In the data rows, the value 128 means zero.
Here are some points:
[132 218 156  78  97 207  80 209  97 232 232 144 125 116 150 127 133 116 200 154 111 228 143 145]
[126 102 154 173  96 117 155 113 121 100 112 144 138 124 159 138 137 108 110 153 106 118 143 124]
[138 106 130  70  95  85  78  90  95 104 106 136 146  99 153 132 131 117 115 132 116 107 134 117]
[130  99 157  73 101 127  80 122  92 102 108 146 142 103 163 141 139 120 118 158 117 116 146 122]
[132  98 139 200 134  90 185  88 172 105 107 147 135  97 134 130 137 110 112 149 118 105 147 120]
[132 102 149 139 111 127 125 117  96 100 100 135 140 119 151 134 134 107 119 154 111 104 147 117]
[130 109  68  69 106  84  79  92  86  98 106  72 135 104 149 109 136 108 109 132 114 107 156 118]
[128 104 143 186 104  91 165  93 141 103 103 153 140 107 152 134 137 115 110 153 118 112 145 125]
[131 224 151 191 117 208 171 200 148 222 223 151 135 223 149 128 137 121 180 159 114 225 150 131]
[134 108 149  77 103 119  75  93  92 102 106 146 130 103 152 134 133 111 109 121 106 110 142 125]
[131 131 145 179 104 187 169 178 139 155 140 149 135 196 157 133 137 111 113 154 112 126 151 130]
[132 110 115 153 104  83 132  85 102 103 105 121 140 100 148 129 128 122 116 153 109 103 138 125]
[130 100 136  77  95  94  71  98  93 100 108 136 132 110 146 130 138 124 110 159 106 112 152 116]
[130 139 146 127  98 191 107 180  91 147 136 151 141 174 148 132 152 123 108 148 115 121 148 112]
[127 152 150 200 141 210 198 196 176 174 155 146 142 208 130 126 131 112 120 133 131 136 157 120]
[130 103 153  76 106 111  85 118  92 102 110 135 127 106 150 132 136 108 111 113 104 104 137 123]
[139 167 143 143 100 205 124 205 102 179 178 158 134 193 159 135 138 109 110 150 117 151 151 121]
[128 155 146  71  89 130  83 207  91 176 162 134 137 101 151 138 136 106 117 122 110 143 138 121]
[134 201 147  73  93 198  76 209  93 216 205 152 131 123 150 131 137 114 150 154 108 180 144 116]
[133  99 147 196 216 155 197 142 218 110 100 155  66 154  25 135  71 240 114  37 234 116  31 127]
[127 100 143  73  97 156  79 157  85 121 112 144 140 113 150 131 135 112 113 155 118 109 148 117]
[129  96 148  97 101 130  78 119  89 106 100 138 133 143 148 130 136 104 114 155 118 101 144 119]
[124 101 112 195 216  87 205  89 211 102 106 131 105  98  34 129 105 186 116  34 161 113  53 121]
[ 83 221 144 115 207 207 182 207 147 154 165 146 139 229  59 131 136 157 231  67 197 162  92 206]
[133 101  70 151  96  87 124  88 108  99 109  78 135 104 156 110 128 116 110 133 111 111 148 119]
[ 71 217 150  97  97 205 107 213  88 224 224 128 142 181 149 132 138 112 225 153 113 235 131 223]
[128  99  91  98  97  91  79  90  92 105 106  96 132 103 142 125 141 106 112 162 109 116 145 121]
[134 102 143  72 100 107  75 107  90 108  97 143 134  96 155 138 136 114 109 148 117 109 146 114]
[135 147 146  74  96 193  83 192  92 152 156 147 141  99 153 132 144 117 120 149 109 130 153 124]
[134 109  98 131  99  80 115  92  96  99 101 105 132 110 161 130 135 115 110 148 112 105 156 125]
[128  99 113  72 110  88  79  87  92 100 107 123 131 103 153 124 138 117 117 158 108 111 147 122]
[125 113 144 196 200 163 204 162 215 133 130 146 141 172  63 128 136 155 115  73 191 103  84 121]
[135 119 146 123 107 170 104 150  98 128 125 142 139 173 157 133 148 114 107 150 114 115 138 120]
[141 100 105 193 218  83 170  90 192  93 101 145  24 104  34  51  14 233 111  25 206 107  29 117]
[134  95  72  74 105  90  80  88  96 106 110  85 145 104 152 126 130 113 119 139 111 103 147 117]
[135 101 144 193 219 105 199  87 208 100 110 155  16 113  31 120  16 223 115  34 210 111  27 121]
[130 106 147  67 106 105  81 103  94 100 103 148 133 110 151 135 142 107 117 152 118 113 142 120]
[140  91 138  76  99  86  79  82  94  98 111 143 139 107 153 128 143 113 108 150 115 108 146 120]
[135  99 143 155 107  97 144  86 120 112 106 143 136 105 149 132 138 115 120 160 118 108 145 112]
[139 107  69  69 101  79  84  95  90 104 102  84 141 105 154 122 138 107 117 141 116 109 143 113]
[ 43 227 140  71  96 206 103 202  92 222 228 106 137 170 152 132 138 112 236 162 116 222  93 236]
[122 103  87 198 181  81 200  83 206 105 102  87 140 100  91 142 146 136 105  99 126 110 121 118]
[129 102  82 169 107  83 137  91 120 101 118  92 135  97 156 134 126 114 115 150 118 111 146 115]
[ 75 224 145  80  94 179  79 215  93 225 229 122 136 101 163 128 140 114 231 149 108 228 127 224]
[129  98 154 202 216 112 205 101 215 108 105 150  20 112  27 135  22 234 117  27 213 107  29 125]
[130  99 149 192 117  95 167  89 152  99 104 143 137 108 156 132 143 114 116 145 110 106 147 125]
[129 102 147 191 123 119 190 120 160  99  97 148 130 126 129 128 134 114 114 147 112 109 149 125]
[141 104  79 190 131  84 185  89 162  97 108  80 138  99 133 126 140 109 110 148 118 106 150 118]
[128 100 151 171 102 114 142 109 120 105 101 141 143 118 149 125 136 110 112 153 113 110 147 114]
[130 107  65  75 102  83  79  89  92 104 105  75 129 102 152 114 132 109 112 134 118 113 149 126]
[127 113  87  76  97  84  84  84  87 104 104  97 139 113 157 131 138 117 113 148 114 110 143 127]
[133 103 147 193 156 132 210 122 183  93 107 148 133 136 102 124 132 116 117 117 151 106 128 123]
[135 100 142 189 105  86 164  82 133 110 109 133 129  98 148 134 132 111 111 159 106 111 148 118]
[128 104 155  72 102 126  82 112  92  99 103 147 138 122 153 130 134 114 123 149 118 115 156 114]
[131 101 135 112  89  88  95  89  91 101 108 140 139 105 156 128 130 111 115 153 118 106 153 114]
[141 216 149 169 111 205 168 203 140 218 221 149 134 229 159 130 148 112 200 149 111 228 144 153]
[132 159 143 107 100 205  90 198  92 175 168 146 139 151 147 137 141 113 120 151 112 142 137 119]
Here are 10 more points, each followed by its number:
[132 143 145 111  98 191  83 175  94 154 140 151 138 161 157 130 136 118 116 151 112 127 139 118] 0
[134 100 147 105 102 133  80 121  96 101 104 145 135 141 153 131 137 118 122 152 114 117 149 124] 1
[118 214 154  96  94 209  81 205  98 227 220 152 133 139 146 123 139 118 211 149 113 232 148 169] 2
[127 105 148 161 100  95 146  99 115 103 101 145 139 104 151 132 133 109 107 158 106 116 142 124] 3
[131 105  69 194 149  88 204  96 181 102 105  79 138 105 122 116 142 113 118 134 117 108 153 119] 4
[130 185 151 196 227 202 196 170 219 104 108 134  75 233  29 132  85 229 128  33 233 111  24 124] 5
[134 120 140  67  96 160  79 166  86 137 126 140 131 109 160 132 130 121 108 147 111 106 146 116] 6
[136 179 141 198 194 203 193 215 209 182 176 145 141 224  73 134 137 158 122  78 183 161 100 125] 7
[129 221 154  75 100 204  76 212  92 224 224 150 133 123 147 133 137 116 172 149 106 209 155 114] 8
[131 115 149 195 142 177 203 154 188 134 122 142 138 172 114 128 134 118 111 128 132 112 156 120] 9
Which two of these numbered points are nearest to each point below, ignoring the direction in which the first points spread most? Their numbers follow each, nearest first.
[128 189 147  69 100 199  85 213  83 214 201 155 134  98 150 131 133 109 139 145 114 185 150 113] > 8 2
[131 104 153 184 112 105 165 101 138 110 110 148 141 114 152 130 134 109 112 153 113 103 150 118] > 3 1
[128 194 146  76  97 161  80 212  92 213 213 145 135 107 147 133 139 109 138 148 114 186 152 118] > 8 2
[135 107 144 116 102 142  88 135  91 100 111 152 135 147 151 134 137 130 110 153 111 106 153 112] > 1 0
[138 140 150 195 201 191 200 181 214 153 145 143 138 196  53 137 143 153 115  74 185 124  91 120] > 7 9
[131 131 148  79  96 154  85 167  95 144 131 149 137 102 159 127 133 118 113 148 110 109 151 112] > 6 0
[ 99 225 151 120 101 212  97 203  95 227 218 140 134 167 148 138 131 115 230 152 112 229 147 204] > 2 8
[127 171 150 121  97 203 106 210  90 187 178 143 137 183 152 133 134 117 121 150 112 162 146 119] > 0 8
[133 120 151 141  98 167 117 158  98 134 124 149 138 175 147 144 133 108 105 164 114 113 152 124] > 0 1
[128 180 152 188 224 216 207 180 220  95 105 146  74 236  27 128  72 227 126  35 233 110  26 117] > 5 7
[ 91 227 143  84  99 203  82 212  88 219 228 134 131 141 155 133 138 116 234 149 113 235 139 205] > 2 8
[134 100  64 194 146  84 204  86 179 103 106  73 142 107 118 110 145 117 111 132 105 104 154 122] > 4 3
[127 129 153 169  99 184 142 177 112 150 143 148 140 188 154 130 136 111 108 151 118 120 152 120] > 0 9
[137 225 147 170 161 203 197 208 195 209 216 143 144 221 106 137 140 112 200 125 147 218 130 143] > 7 9
[127 133 152  73 104 146  77 173  95 147 131 150 136 104 142 129 130 111 112 130 109 110 159 123] > 6 0
[130 221 147 188 222 203 200 172 210  95  96 142  81 223  35 130  77 232 169  33 240 114  30 126] > 5 7
[132 189 143  80 102 147  81 207  92 195 185 144 132 103 158 129 143 114 124 130 109 169 144 121] > 8 6
[124 225 141  74 108 147  79 211  97 220 202 150 138 102 150 127 140 108 174 133 103 221 154 126] > 8 2
[135 218 157 193 207 209 195 212 216 159 178 149 134 223  57 133 135 162 158  56 203 161  86 120] > 7 5
[129 205 142 107 100 202 100 208  89 227 228 140 135 162 149 131 142 106 156 155 105 203 156 119] > 8 2
[127 226 147 201 218 205 207 172 209 103 115 148  68 223  38 128  83 225 168  27 228 110  30 120] > 5 7
[130 126 155 199 122 184 184 174 157 149 137 145 138 191 140 141 140 115 110 161 119 113 151 118] > 9 0
[127 177 144 194 220 212 200 208 208 144 146 150 137 228  46 134 135 179 128  57 214 150  74 127] > 7 5
[138 115 144  72  93 136  87 167  98 135 121 138 142 105 147 130 134 112 118 124 104 104 138 121] > 6 1
[133 133 151 187 199 191 197 178 213 152 140 148 135 185  76 135 143 146 121  88 181 122 111 120] > 7 9
[126 130 148  73  92 188  84 177  93 145 140 131 140 105 143 125 139 116 117 159 105 109 153 118] > 6 0
[ 34 215 147  72 100 169  75 200  92 228 230  83 134 104 160 128 148 112 237 162 102 229  98 252] > 2 8
[137 106 146 120 101 128  99 131  92 105 109 140 132 143 151 130 143 116 114 153 107 110 147 127] > 1 3
[130 174 152  66  98 158  83 215  88 195 190 151 143 106 156 128 135 120 128 147 105 164 152 127] > 8 6
[134 101  78 199 150  80 199  95 174 103 102  85 140 112 122 124 138 111 113 128 103 109 151 127] > 4 3
[135 223 145 111 102 209  92 210  95 230 221 155 135 158 153 132 138 116 170 154 107 213 149 129] > 8 2
[ 49 216 160  86 219 202 148 180 110 105 112 113  69 226  31 130  79 144 227  32 237 115  28 239] > 5 2
[129 201 147 197 226 172 207 127 213 109 107 143  35 228  30 133  29 231 164  32 229 113  26 116] > 5 7
[134 227 146 194 220 211 195 202 220 113 122 140 100 225  33 130 106 198 159  25 230 126  44 118] > 5 7
[134 126 148  72 102 191  78 172  93 150 146 148 133 111 159 126 136 114 115 155 117 117 149 122] > 6 0
[127 124 152  77 100 175  85 163  93 146 136 136 125 107 153 125 131 118 109 157 111 107 148 112] > 6 0
[134 158 146 198 132 215 198 200 162 173 168 145 130 207 134 125 136 120 109 144 121 141 154 120] > 9 7
[124 229 146 153 182 209 208 204 167 180 191 150 141 225  85 129 144 138 221 107 161 191 107 175] > 7 5
[129 103 127 159 101  83 144  86 117 106 110 135 143 110 156 126 132 113 116 150 114 105 142 118] > 3 1
[133 109  73 195 128  89 185  91 158 106 108  86 136 112 137 128 138 102 112 145 118 111 148 122] > 4 3
[136 103 128  87  94  86  78  87  94  97 103 135 138 106 146 133 135 113 105 151 107 111 157 114] > 1 6
[132 135 146 195 224 175 202 142 211 101 104 151  34 190  25 140  39 238 122  31 235 108  26 112] > 5 7
[132 149 151 196 149 197 203 194 180 161 151 153 133 195 119 131 132 113 111 130 132 137 148 113] > 9 7
[127 195 146 199 134 205 186 210 163 219 209 145 143 222 133 139 129 120 139 132 124 179 145 116] > 7 9
[126 106  89 191 168  85 206  89 201  92 105 101 133 107  99 125 145 114 118 103 132 107 132 117] > 4 9
[128 171 149 178 104 211 159 208 136 185 178 149 138 221 159 131 137 112 108 159 116 150 144 123] > 9 0
[130 100  74 194 185  82 207  85 227  98 106  82 140 109  85 119 143 129 110  93 119 108 119 126] > 4 9
[132 102  90 193 190  87 209  84 214  99 108 104 137 108  73 130 145 134 115  96 127 110 110 124] > 4 9
[133 101 105 192 153  85 197  95 190 102 112 104 141 105 113 125 135 114 114 125 134 117 145 123] > 4 3
[123 155 148 192 219 120 205  84 213 102 105 144  16 225  39 116  20 239 114  41 232 109  29 114] > 5 7
[ 70 220 145  73 105 187  75 211  94 228 226 131 130 108 156 127 136 116 238 143 107 234 114 223] > 2 8
[133  98 122 182  94  80 154  93 132 103 109 129 141 105 150 129 140 113 122 150 111 113 147 118] > 3 4
[129 104 130 190 107  87 160  83 135 109 108 132 146 108 159 129 147 107 113 154 111 112 144 123] > 3 4
[130  99 133 158  99  82 138  81 111  97 103 139 135 104 157 132 135 110 113 157 114 109 143 118] > 3 1
[129  98 114 169 102  80 155  95 128 101 104 123 138  97 160 120 129 113 117 148 110 109 147 116] > 3 4
[129  95 105 174  98  83 151  86 128  99 105 113 142  98 152 134 137 113 112 152 104 115 148 119] > 3 4
[ 41 226 151  78 211 208 145 202 100 149 157  96 134 234  49 131 140 123 233  65 211 162  85 235] > 5 7
[128 107 151 192 114 117 183 112 148  96 110 151 141 120 148 145 144 114 115 164 109 109 148 121] > 3 4
[122 220 141 194 222 213 202 200 210 137 147 146 130 224  43 130 120 179 172  56 216 150  72 124] > 5 7
[114 223 152 137 105 216 129 212 101 217 233 139 142 202 153 130 144 114 229 155 115 227 144 199] > 2 9
[133  98 145 206 222 152 196 132 208  99 105 148  32 151  42 129  30 237 110  26 230 115  30 120] > 5 2
[126 101  95 199 161  87 200  90 192 104 101 110 140  98 102 126 134 111 117 123 144 111 137 124] > 4 3
